[[136 122 136 137 127]
 [123 135 154 124 127]
 [133 124 141 129 132]]	141

[[104 129 145 129 131 129 124]
 [ 99 129 148 129 131 129 123]
 [118 128 135 128 129 128 126]]	129

[[100 130 114 128 133]
 [109 123 136 150 136]
 [118 106 113 112 113]]	113

[[141 128 130 149]
 [128 135 153 135]
 [149 130 128 142]]	130

[[107 108 154 108 153 156 155]
 [119 119 144 119 144 145 145]
 [142 141 125 141 125 124 124]]	125

[[143 122 135 129 135 107]
 [142 136 122 111 140 119]
 [115 141 109 131 130 117]]	131

[[146 149 110 109 146 109]
 [153 154 101 107 158 103]
 [105 105 146 145 103 145]]	145
---
146,115,115,145,145,114
153,107,107,152,151,106
129,133,133,129,129,133
out 115

111,107,149,109,151,111,107
113,112,146,112,147,113,111
142,142,113,141,112,141,143
out 107

114,108,117,105,120,107,133
138,145,132,145,131,148,123
137,143,122,145,128,137,116
out 108

139,131,119,136
122,130,121,123
150,123,120,137
out 131

114,134,112,149,140
150,143,142,127,107
114,141,139,123,151
out 134

118,124,119,153,130,143
126,131,105,148,127,123
143,127,119,146,124,130
out 124
---
[[107 108 110 148 114]
 [137 136 134 118 133]] -> 148, 107

[146 150 149 145 110] -> 150, 110

[[128 129 128 126 127 104]
 [123 124 124 132 124 111]] -> 132, 104

[145 135 131 138 149] -> 149, 131

[[129 137 113 122 137 149]
 [126 129 123 124 100 127]] -> 149, 100

[150 141 126 120] -> 150, 120

[115 153 117 154 155] -> 155, 115

[114 153 155 108] -> 155, 108
---
array([[102, 132, 141, 145, 117, 107],
       [133, 116, 117, 107, 135, 140]]) ==> 145

array([[113, 137, 152, 100],
       [115, 136, 150, 100],
       [118, 135, 148, 103]]) ==> 137

array([110, 143, 106, 126, 128, 151, 131]) ==> 128

array([129, 144, 135, 149, 131]) ==> 135

array([116, 150, 155, 105, 142]) ==> 155

array([[137, 136, 123, 134, 142, 142],
       [127, 128, 131, 128, 154, 154]]) ==> 134

array([131, 138, 136, 130, 149, 123, 135]) ==> 149

array([[ 99, 142, 134, 145, 132, 111],
       [152, 116, 143, 128, 156, 127],
       [153, 156, 147, 120, 130, 132]]) ==> 145

array([153, 120, 131, 128, 105, 155, 148]) ==> 105
---
[[119 129 138 130 121 151]
 [130 125 133 131 141 120]
 [125 114 126 127 150 105]] value 119, 105

[[138 136 136 155]
 [126 117 140 135]] value 138, 135

[133 122 132 135 133 130 156] value 133, 156

[114 142 102 115 112] value 114, 112

[109 105 107 148 111 110 148] value 109, 148

[[143 116 108 124 105 110]
 [147 112 102 123  98 104]] value 143, 104

[102 105 108 155] value 102, 155

[125 135 142 131 119  98] value 125, 98
---
[[136, 132, 127, 123, 131, 121],
 [107, 118, 124, 105, 132, 121]] ans = 136, 121

[100, 116, 145, 141, 129, 156] ans = 100, 156

[148, 129, 101, 133, 110] ans = 148, 110

[104, 119, 147, 143] ans = 104, 143

[151, 153, 110, 116, 138] ans = 151, 138

[150, 130, 143, 126, 114, 120, 124] ans = 150, 124
---
[104 103 104 104 152 151 153] >> 104, 153

[150 127 130 127 134 124 126] >> 150, 126

[[123 125 107 121 122]
 [117 111 121 122 119]] >> 123, 119

[100  99 120 124 149 108 129] >> 100, 129

[[101 101 102 102 155 154]
 [100 100 101 101 155 155]
 [156 156 155 155 101 101]] >> 101, 101

[[158 126 157 138 121 109 136]
 [143 131 148 156 127 142 149]] >> 158, 149

[103 111 126 102 118 135 121] >> 103, 121
---
Input:
[[139 130 122 136 139 115 126]
 [103 137 123 135 136 137 129]
 [140 134 134 136 125 143 112]]
Output: 139

Input:
[[123 143 145 119]
 [122 148 126 140]
 [128 105 142 132]]
Output: 123

Input:
[[111 148 113 129 127]
 [107 107 103 121 104]
 [141 108 109 124 137]]
Output: 111

Input:
[[139 127 116 105 120]
 [115 127 149 145 134]
 [124 134 119 148 130]]
Output: 139

Input:
[[121 126 130 109 130]
 [126 127 129 125 130]
 [125 127 139 104 129]]
Output: 121

Input:
[[145 135 114 111]
 [113 102 137 131]
 [130 104 146 132]]
Output: 145

Input:
[[121 145 137 105 137 157 130]
 [108 138 124 142 118 131 141]
 [136 136 124 118 144 121 140]]
Output: 121

Input:
[[137 125 129 100 128 130]
 [146 136 122 134 131 128]
 [116 149 128 130 128 131]]
Output: 137

Input:
[[136 150 154 129]
 [100 123 127 125]
 [125 125 129 135]]
Output: 136

Input:
[[143 134 111 123 151]
 [122 115 130 130 125]
 [137 139 116 129 135]]
Output: 143
---
array([117, 154, 135, 128]) ⇒ 154
array([131, 151, 131, 124, 131, 111, 118]) ⇒ 131
array([129, 154, 135, 126]) ⇒ 154
array([147, 156, 105, 134]) ⇒ 156
array([114, 134, 138, 111, 129, 153, 125]) ⇒ 129
array([138, 113, 130, 142, 147, 156, 108]) ⇒ 147
---
119,149,106,137,147,147,127 Out: 137, 149

109,139,106,134,150 Out: 106, 150

129,113,133,156,131 Out: 133, 156

131,116,118,103,123 Out: 118, 131

141,140,139,116,118,143,117
150,151,147,105,109,152,107
146,147,143,109,113,148,111
Out: 105, 152

144,110,132,119,126,105,120 Out: 119, 144

128,130,114,106,134 Out: 114, 134
